128 stands for zero in the data rows.
Here are some points, one per row:
[ 78 135  98 152  87 139 116  96 157 134 126 132  99  49 121 155 120 107
 144 134 177 142 120  99 132  91 114 115  67 140 153 118  94 164 104 113
 127 186  86 119 121  93 215 114  90 161 177 141]
[ 98 118 131 109 159  92 128  96 183 130 110 184  52 103  90 199 115 127
 129 103 113 122 139 186  30 112 138 109 117 123 185 103 138  91 115 129
 171 135  85 134 156 127  92 132 122 139 192  72]
[125 133  58  60 185 144 117 113 110  65 118 110 203 113 103 207 173 204
 130 134  92  65 106 106  98  95  94 191 153 175 116  91 133  70 159 168
 166  53 138 140 106 126 238 119 149 134 125 149]
[117 117 116 154  95 255 104  83  98 121 101 121 159 160 168 134 126 188
 106 103 149 128  97 154  56 150  67 164 149 124 154 116  94 158 174 156
  89  75 136  87  55  89  33 108 128  77 167 190]
[141 233 119  81 173  91 133  99 172 120 120 118 184 178 189  73 134 125
 135 109 134 125 109  83   5 223  82 198 131  90 135 190 110 116 142 155
  60 122 222  87 204 144 166 145 110 134 141 147]
[109 164 118  10 129 129 116 130 135 194 102  64 185 136 153  65  67  77
 117 182 174 125 126 175 119 121 127 113 112 146  84 163  88 188 108 192
  55 110 130  80 130  72 178 119 166  49 126 111]
[135 145 114 130  23 108 116 121 127 114 122 151 140  55 171 159 166 131
  86  98 154 120 123 119 139 111 138 148 117 207 122 114  58 147  64  94
  96 114  89  19 230 124 108 155 116 152  37 109]
[ 97 151 134 189 191 169  92 217 144 154 142  77 153 142 136  77 133 132
  97 127 135 186 112 157 128 134 151 213 108 124 103  67 197 146  95  98
 139  94  53 154 155 140 105 158 125 202 100 137]
[125  80  94 134 187  82 136 127 110 151 132 172  99 154 141 136 184  94
 179 161 125 133 118 157 111 152 131  83 108  84  85 118 105 193 109 174
 235 120 134  98 153 130  95 110 105   0 138 124]
[134  44 143 157 150 142 148 102 162 178 140  81 208 117   0  88 135 168
 104  61 111 139 169 150 180 164 112 157 162 107  66 116 158 136 112 123
 217 112 132  94 130 145 136 165 141 127 139 180]
[154 113 112 191 179 193 130  95 120 156 125 136 133 124 124 118 157 193
 174 150  75 165 134 100 150 122 134 174 145 172  59 136 127 108 106  68
  78 124 132 164 139  95 151 180 177 129  24  99]
[136  93 105 173 187 175  98 134  61 108 137 100 129 138 121 143 145 180
 109  78 126 123 129 171  88  80 168  91 151 156 128 195 176  95 134  57
  98 133 127   0 148 141 136 171 150 152 162 145]
[102 140  92  66 129 106 124  54  78 108 114 139 178 179 122  97  73 176
 157 185 146 141  59 116 128 105 154 151 125  62  63 111 138  59 124 202
  91 182 121 109  74  94  53 161 121 200 141 139]
[157  96 146 125 209 121 144  41 111 109 121 100 106 106 151  66 176 126
  94  79 133 124 214  99 240 107 138 162 160 139 102  94 175 157 165 114
  82  82  87 144 130 104 150 115  91 171 123 114]
[103 134 100 145 140 162 120 141 202 107 169  71 138 135  92 119 151  44
 124  67 170 168 117  40 183 158 132  58 164 221  73 134 131 102 125 114
  77 135 147 118 114  88  95 112 118 196 136 105]
[120 138 163 103 142 107 125 130 113  95 147 198 129 107 111 206 140  83
 121 142  66 101 120 203 190 212 110 141 117  83  91 131 125 206 172  27
 251 149 175 129  80 130 110 125 113  83 151  90]
[120  77 142 110 133 150 150  92  92  85 128 108 138 105 129  87 145 136
  89 131 174 255 150 105 106 129 165 149 105 157  90 117 133 159 204  88
  92 175 216 179 133 160 127 191 176 184 156 104]
[132 135 103  72  81  77 120 131 139 152 145   0  61 129 117 152 127 112
 150 137  62 119 141 167 155  95 101 124  73  76 199 115  78 151 156 114
 186 120 198 152 163 140  56 164 129 130 130 123]
[123 100 127 150 109 135 173 186  84 145 160 113  75  58 143 168 114 105
 209 111 103 104  90 160 152 106 118 130 137  79 136 150 172  93 137 151
 243  97 138 150 170 108 120 100 105 133 212 123]
[154 172 163 140  96 141  80 100 128 131 155 154 152 121  96 177  98 112
 139  51 127 145 223  86 122 142 147 140 126  62 159 215 180  90 181 195
 171  89 149 186 132 167 107 189 120  97  82 135]
[139 134  66 160  69  87 143 106 147 178 111 175 121 102 153 157 155  97
  98 108 187 150 173 167 112 122 132  98 144 154 113 117 179 113  76  93
  84 172 115 186  76  68 147 153 187 191 110 121]
[ 97 154 147 150  59 179 120  90 131 141 148 131 119 155 156 108 161 115
  61 156 143 151 147 124 141 158 141  66  98 114 104 146  79  84 102  89
 105 124  36  98 146 145 203  92 142 189 110  76]
[ 79 111  69  79 157  82 166 169 116 143 124 129 177 215 184 106  81 158
 143  93 148 121  85 157 133 161  59 103 101 172 123 219  81 157 118 187
  62  79 112 108  75 139 160  98 161  86  48  99]
[128 137 132 121 109  99 144  98 118  86 239 108  92 102 124 158 137  86
 208 163  76 109 156 157 141 147 153 153 125 156 193 146 161  98  76 124
 202 138  94 112 106 151 104 138 106 107 186 125]
[132 138 102  97 105  81 187 197 128 148 143 124 170 109 158 165 147 138
 161 220  93  50 162 182 209 177 129  87 122  40 164 108 108 103 150 111
   0 145 165 119 140 140  94 118  92 103 193  85]
[111 108 189 101  94 154 159 197 109 123 159 216  42 118  33 169 172  99
 160 152  93  95 140 158 153 124 125 143 117 147 121 100 119  74 150 140
 111 135 119 150 171 149  79 150  97 111 144 166]
[255 116  82 136 102 117 109  79 144 135 160 174  96 130 114  62 128 108
 115 164 152 164 107 136  98 201 157  82  95 152 168 109 134 117 132  85
 122 135  94 125  86 122 147 148  88 175 107 108]
[130 158 255 113  98  84 156 147 123 115 118 146 121 113 141 169 122 187
 148  58 101 153 110 106 145 128 127 121  85 168 166 127 195 114  71 153
 177 190  87 143 124  81  97 116 132  96 179 141]
[101 141 137  90 112 114 112 151 122 171 158 223 155 176 126 144 132 124
 133 172  96 121 183 140 150   0  64  91 101  90 167 164 116 147 146 126
 188 139 174  94 119 158  47  88 114  93 151  99]
[147 149 142 215  55 142 123  91 126  60 128  69 206 164 106 128 108 149
 175 123 130  94 180 139 114 120 110  63 195 113 171  82 159 132 175 123
 212  36 127 186 150 139 138 171 111 145 114 137]
[ 74 188 167 130 136 122 132 187 112 116 149 188  40 140 129 148  93 179
 149 120 242 115 118 140 160 141 159 136 161 143 171 108  28  83 106  77
 172 166 139 160 101  99 162 107 107 126 122 117]
[115 156 121 120 105  92 138 120 182  61  42 100 155 156 142  39 123 159
 121 186 132 109  42 127  62  75 143 125 123 100  60 159 111 105 122 125
  85  56 134  94  91 117  98  95 172  86 123 141]
[137   0 165  98 155  90 115 144  94  78 105  98 161 132 142 130  81  56
 130 214 147 154 129  54  97 153  29 152 157  87 121 139  78 169  66 152
  56 147 128  58 124 142 154  83 165  99  57  93]
[122 158 127 105  76 157 128 106 149  64 154 224  92 165 125 114  80 140
 159  33  93  95 195  98 131 121 156 162 180  99 139  37 220 129 126 175
 143  60 208  54 133 197 166 113 145  63 130 143]
[114 132 124 142  99 147 143 138 115 197  65 121  47 178 136 145 111 109
  78 160 114  19 133   0 111 169 226 123 105 198 113 162 134 146 134  69
 103 155 100 154 113  85 176 138 112 199 133 129]
[ 93 101 120 189 116 155 132  77 147 150 115 109 120 136 129 125 121 159
  59 164 164 144 168 187 100 153 188 173 133 171 145 136 129 132  67 103
 113 193 170 220 166 138 173   0  94 174 109 155]
[133 162 144 166 141 169 148 123 131 180 114  66 113 128 146 167 136  97
  85 134 140 175 132  96 123  95 102  92 117 159 111  73 175 122  85 112
  52 131 123 127  57 177 161 181  75 140 105 196]
[148 123 106 130 106 118  45 168 110 116  43 153  93  88 115 128 140  99
 164  74  84 146  92 129 174 147  84 117 141  99 219 125 139  61  76  77
 190 184  95 201 139 180 144 113 153  19 188  73]
[176 151  85 143 212 101 126 176  95 150  42 161 129 106 121  68 128 116
 165 184 155  78 159 124 118 138  94 125  97 124 117 137  63 170 120 241
 134 144 154 137 104 165  82  82 130 219 125  95]
[ 91 120 120 133 167 126 181 169 127 110 111 111 102  76 157  75 104 119
  69  76 122 142 107 119  90 133 152  26 137 154 101 114 143 173  96 122
 116 193  79 164 110 118 125 153 129 147   0 153]
[109 106 125 163  98 103  84 137 127 169 204 105 119 133 111 117 160 163
  70  97 156 105   3 100 131 117 174 125 176 149  73 149 183 230 109 134
  72 126 131 255 160 123 139 147 151 181 128 100]
[124 140 159 179 117  69 113 207 136 129 144 139 124 123 112 116  80  96
 134 174  98 132  96 165 129 128 127 162 116 128 148 121 127  92 255 172
 197 171 128  80 165 132 137  78 133  25 145 119]
[224 119 136  93 229 180 128 139 188 127 118 168 192 150 181 140 126 131
 126 137  93 116  92 140 171  85 152 168 153  60 194 137  34 119 163 180
 112  79  99 148 125 121  97 146 156 132 140 255]
Along one direction, these points spread out more than along any other. Take the direction at right angles to it along which they spread out most. Then take the direction at right angles to both along which they spread out most. Go by this last direction. How many in every 100 of the points above lie lower along it than each point below? Answers are rounded to whole numbers. More than half of the points above lie lower than the first one.
[125  80  94 134 187  82 136 127 110 151 132 172  99 154 141 136 184  94
 179 161 125 133 118 157 111 152 131  83 108  84  85 118 105 193 109 174
 235 120 134  98 153 130  95 110 105   0 138 124] 70
[117 117 116 154  95 255 104  83  98 121 101 121 159 160 168 134 126 188
 106 103 149 128  97 154  56 150  67 164 149 124 154 116  94 158 174 156
  89  75 136  87  55  89  33 108 128  77 167 190] 12
[111 108 189 101  94 154 159 197 109 123 159 216  42 118  33 169 172  99
 160 152  93  95 140 158 153 124 125 143 117 147 121 100 119  74 150 140
 111 135 119 150 171 149  79 150  97 111 144 166] 51
[154 172 163 140  96 141  80 100 128 131 155 154 152 121  96 177  98 112
 139  51 127 145 223  86 122 142 147 140 126  62 159 215 180  90 181 195
 171  89 149 186 132 167 107 189 120  97  82 135] 9
[120  77 142 110 133 150 150  92  92  85 128 108 138 105 129  87 145 136
  89 131 174 255 150 105 106 129 165 149 105 157  90 117 133 159 204  88
  92 175 216 179 133 160 127 191 176 184 156 104] 26
[154 113 112 191 179 193 130  95 120 156 125 136 133 124 124 118 157 193
 174 150  75 165 134 100 150 122 134 174 145 172  59 136 127 108 106  68
  78 124 132 164 139  95 151 180 177 129  24  99] 21
[ 74 188 167 130 136 122 132 187 112 116 149 188  40 140 129 148  93 179
 149 120 242 115 118 140 160 141 159 136 161 143 171 108  28  83 106  77
 172 166 139 160 101  99 162 107 107 126 122 117] 95
[136  93 105 173 187 175  98 134  61 108 137 100 129 138 121 143 145 180
 109  78 126 123 129 171  88  80 168  91 151 156 128 195 176  95 134  57
  98 133 127   0 148 141 136 171 150 152 162 145] 19
[141 233 119  81 173  91 133  99 172 120 120 118 184 178 189  73 134 125
 135 109 134 125 109  83   5 223  82 198 131  90 135 190 110 116 142 155
  60 122 222  87 204 144 166 145 110 134 141 147] 28
[224 119 136  93 229 180 128 139 188 127 118 168 192 150 181 140 126 131
 126 137  93 116  92 140 171  85 152 168 153  60 194 137  34 119 163 180
 112  79  99 148 125 121  97 146 156 132 140 255] 16
[132 138 102  97 105  81 187 197 128 148 143 124 170 109 158 165 147 138
 161 220  93  50 162 182 209 177 129  87 122  40 164 108 108 103 150 111
   0 145 165 119 140 140  94 118  92 103 193  85] 98
